(in the rows, 128 means zero)
One turn moves every row onto another: examples first, then more rows asked:
Z_384: [112 107 117 114 109 152 142  83 135 136 132 136 109 166 165 120 124]
Z_331: [134 100 122 128 149 118 102 109  85 129 104 143 104 142 128  98 140]
Z_815: [150 118 148 119 135 114 126 138 114  98 153 188 117 113 103 105 115]
Z_300: [145 117 158 131 111 144 108 117 125 119 134 187 127 152 138  95 158]
Z_622: [146 136 127 125 131 147 175 174 135 141 111 126 122 145 140 134 139]
Z_294: [122 149 139 121 134 119 142 132 135  81 161 134 119 145 129 179 127]
Z_402: [126 150 124 119 132 120 144 121 131  84 170 135 121 150 126 171 120]
Z_920: [107 109 140 120 104 156 139  99 149 131 127 145 113 165 171 127 135]
Z_476: [151 112 115 124 121 134 113  91  98 129 140 169 119 149 127  83 136]
Z_183: [142 112 162 123 141 108 120 150 115  96 135 182 113 112 108 113 121]
Z_717: [155 144 120 121 119 157 181 163 139 140 131 138 129 147 139 124 135]
Z_128: [123 145 117 118 141 112 141 120 122  88 160 125 114 147 123 174 116]
Z_650: [147 132 108 122 140 140 175 165 121 145 111 114 118 142 135 131 129]
Z_688: [ 99 102 143 122 119 146 133 107 141 135 106 129 103 160 173 135 135]
Z_15: [156 138 100 120 128 149 181 152 122 145 133 125 122 148 132 122 124]
Z_990: [128 105 164 136 138 128  96 136 111 123  98 161 111 142 141 109 160]
Z_926: [140 108 147 123 152  99 120 144 101 100 131 169 107 109 103 112 112]
Z_586: [148 114 134 118 146 107 124 131 100 101 148 175 109 113  99 102 107]
Z_219: [103  98 119 117 124 142 137  93 128 138 113 121  97 161 166 127 124]
Z_875: [118 144 131 121 142 113 139 131 126  83 152 123 112 145 128 180 124]

Z_622 turns into Z_717
Z_815 turns into Z_586
Now these:
Z_294 turns into Z_402
Z_990 turns into Z_300
Z_219 turns into Z_688

One turn moves every row onto another: examples first, then more rows asked:
Z_493: [110 123 102 127 119 150 116 135 137 139 169 156 124 150 168 131 129 106
 127 123 102 136 111 136 125 138 155 117 131 163 117 140 186  93]
Z_774: [ 70 135 127 117 122 138 115 107 150 151 159 110 151  91 111 150 116 149
 135 117 118 153 135 134 121 140 142 102 113 150 111 134 158 104]
Z_886: [125 168 156 164 106 152 132 126 178 112 160 118 104 112 127 102 159 140
 101 104 128 111 125 137 142 124 118 140 121 145 115 139 122 118]
Z_681: [109 123  81 168 166 148 139 140 149 149 150 141  74 118 123 151 146 111
 116 135 129 141 153 136 142 102 147 118 109 102 143 151 148 137]
Z_492: [104 130 127 140 119 116 129 131 125 147 132 159 109 152 154 129 134 125
 142 121 128 128 170 102 118 149  83 155 155 114 167 118 154 123]
Z_276: [118 129 125 144 135 138 118 138 158 130 102 111 149 170 161 129 144 108
  71 135 105 141 147 115 130 140 129 167 121 127 150 102 166 114]
Z_915: [126 136 144  94  88 142  96 132 132 145 144 144 101 107 130 155 159 143
  73 127 126 142 138 111 126 178 126 134 109 131 134 135 146 122]
Z_152: [127 128 146 109 148 161 117 139 140 141 146 149 109 131 121 152 160  92
 119 125 132 147  89 118 128 105  98 117 123 125 150 150 199 110]
Z_696: [111 142 119 134 135 145 123 137 153 121 142 112 133  95 112 162 115 117
 125 101 132 132 161 127 161 169 135 127 119  84 184 168 155 103]
Z_80: [119 111 112 124 114 130 136 168 128 162 112 147 131 131 129 151 124  97
 124 157 118 157 175 148 147 113 106 133 156 137 166 115 140 125]
Z_823: [116 141 149 181 146 137 144 125 164 146 112 102 120 104 134 138 159 127
  97 121 136 144 122 144 115 133 116 123 104 120 134 107 105  89]
Z_800: [106 137 138 188 109 116  95 120 140 141 131 148 134 132 130 143 128 122
  63 126 153 142 124 124 131 125 130 165 116 154 134 163 201 120]
Z_641: [126 139 133 144 137 121 139 158 111 131 109 160  98 146 126 106 127  98
 141 137 100 140 136 151 140 125 116 164 161 153 128 134 141 130]
Z_446: [112 134 159 148 140 163 125  84 135 161 151 101 136 115 135 126 194 141
 121 116 118 134 123 129 127 117 110 154 111 131 151 145 135 115]
Z_235: [166 149 133 163 136 158 102 148 109 165 127 119 122  94 102 122 114 156
 115 124  93 165 150 149 130 126 141 155  99 126 128 158 145 116]
Z_914: [114 122 150 129 132 133  95 147 134 136 136 143 108 117 121 119 114 124
 105 134  60 139 165 105 149 145 100 100 117 121 157 137 125 135]
Z_802: [139 127 154 121 152 160 117 135 154 141 127 129 114 101  89 130 121 116
  75  91  95 133 157 110 122 109 133 133 121  95 157 158 166  97]
Z_282: [123 139 117 162 137 142 132 120 134 106 129 140 122 147  84 158 128  99
 122 126 102 117 141 156 145 119 151 148 117 153 125 175 158 157]
Z_443: [107 164 135 127 178 153 160 135 117 140 134 140 127 113 125 106 147 157
 149 124 129 140 123 112 130 120 104 140 117 130 138 141 109 116]
Z_266: [129 133 113 153 124 142 131 146 141 146 142 149 131 116 119 138 140 138
  79 124 201 134 117 125 127 141 104 102 116 127 143 141 198 119]
Z_523: [130 168 141 134 149 137 130 154 173 143 134 125 150 105 122 170 129 154
 141 120 118 150 110 154 159 150 140 108 140 122 171 156 143 116]
Z_85: [123 117 162 143 114 169 115 137 162 158 135 102 136 138 143 125 140 145
 106 107 112 125 136 146 133 103 138 154 126 164 118 118 107 100]
Z_603: [ 95 149 131 173  99 151  85 126 116 117 136 127 143  70 126 136 157 109
 120  99 150 141 136 133 143 140 123 174 128 134 149 153 163 125]
Z_481: [128 134 131 142 150 118 145 162 133 125 111 168 116 151 138 143  98  90
  94 144 107 142 153  94 105 130 118 132 130 117 131 121 140 114]
Z_159: [ 81 114 136 172 143 132 128 149 135 138 141 122 161 106 169 164  90 129
 131 108 118 147 135 149 168 143 136 129 138 118 149 152 145 123]
Z_185: [139 105 147 111 121 159 117 130 133 153 156 136 157 124  89 158 133 122
 103 130 142 132 148 117 141 136 140 140 124 180  93 144 138 124]
Z_216: [116 119 105 139 110 146 116 136 154 135 131 144 133 122 130  76 110 111
  92 113 173 145 163 133 127 137 108 148 108 134 131 146 195 115]
Z_262: [116 119 143 136 152 140 121 145 122 146 149 151 164  80 113 147 118 113
 166 117 126 121 138 129 138 146 160 107 117 104 139 148 122 124]
Z_871: [119 133 128 163 141 106 115 167 139 153 135 171 148 113 123 155 104 125
 111 135 147  96 141 123 161 116 152  93 120 130 147 113 151 101]
Z_825: [125 143 155 176 106 116 104 146 119 140 137 145 145 128 120  79 132 135
 109 134 184 141 129 132 115 152 150 136 111 141 151 143 155 117]
Z_12: [108 156 152 158 144 153 122 133 140 141 166 126 104 127 150 133 183 104
  93 122 144 180 148 142 110  94 131 116 121 154 135 129 163 127]
Z_346: [138 138 123 188 131 120 112 165 151 137 132 172 130 141  98 134 141 124
 125 120 118 168 162 135 130 153 131 145  90 130 129 145 198 142]

Z_262 turns into Z_481
Z_886 turns into Z_523
Z_915 turns into Z_235
Now these:
Z_185 turns into Z_802
Z_159 turns into Z_492
Z_12 turns into Z_774
Z_85 turns into Z_696
Z_871 turns into Z_276

One turn moves every row onto another: examples first, then more rows asked:
Z_86: [150 113 102 105  86 109 154 111 103  93 116 125 108 137 163 183  85 152]
Z_436: [145 109 146  77 147  92 177 100 117  84 101 100 129 140 149 174 129 151]
Z_977: [190 141 109  97 123 109 139  89 129 132 146  78 101 134 145 149 101 148]
Z_213: [153 151 101  70 117 115 124 157 138 132  85 132 107 183 157 131 117 157]
Z_532: [180 153  84  85 127 103 149  87  98 116 120  88 114 124 152 142  95 145]
Z_690: [153 129 139  71  89  81 110 124 120 125 111 113 100 115 121 115 142 158]
Z_591: [150 110 143 121 121  97 158 106 125  87  96 111 107 175 166 155 142 157]
Z_329: [167 133 156  55 152 107 172 113 115  91  95 121 105 169 130 147 113 175]
Z_29: [121 117 100  77 110  82 114 142 127 107 105  66 120 167 130 163 122 144]
Z_449: [117 121 116  98 157 130 121 124 158 105 103 112 105 168 159 170 106 186]
Z_248: [169 133 155  83 115  87 148 126 107  84 111  97 102 184 133 131 135 149]
Z_547: [192 156  94 106 126 112 156 102 117 130 119  88 109 145 148 147  90 187]
Z_374: [122 118 111  96 161 118 119 118 166 108 102 112 119 149 155 174  94 187]
Z_784: [132 123 118 121 110  98 113 104 117 114  83 135 107 120 150 129 137 194]
Z_643: [165 139 118 109  85 115 147 131 122  96 137 129  80 149 136 161  98 137]
Z_912: [110 116 118  96 107  83 119 114 128 134  85 126  98 115 153 120 127 170]
Z_879: [161 144 117  81 117 124 166 134 115 106 162 125  95 154 116 157  95 170]
Z_371: [124 116  88  97 109  77 113 135 141 116 103  77 126 163 134 160 126 142]
Z_557: [181 151 100  97 114 113 159  91 138 120 119  98  94 124 179 137  91 166]
Z_101: [154 142 153  88 151 110 109 147 114 149 108 125 126 121 126 149 119 193]
Z_335: [141 122 134  90 138  94 118 116 103 117 113 107 147  89 128 163 139 181]
Z_700: [144 115 100  74 122 121 167 109  92 105 144 122 122 144 139 179  85 177]
Z_556: [149 122 154  76 103  92 109 143 133 161 113 117 102 123 139 127 133 157]
Z_980: [166 134 152  70 132 120 131 124 129 148 101 142 111 117 125 140 130 201]
Z_112: [137 142 130  44 145 109 124 155 138  95 126  88 127 132 151 167 115 133]
Z_275: [114 133 119  97 149  84 110 123 100 116  95 112 133 100 129 143 117 185]
Z_150: [144 145 108  66 125 126 132 152 138 127  72 131  98 182 157 149 113 159]
Z_994: [148 146 129  35 150 109 114 152 140 104 127 100 133 132 150 154 100 143]

Z_690 turns into Z_784
Z_700 turns into Z_879
Now these:
Z_248 turns into Z_591
Z_557 turns into Z_532
Z_29 turns into Z_449
Z_101 turns into Z_556
Z_371 turns into Z_374

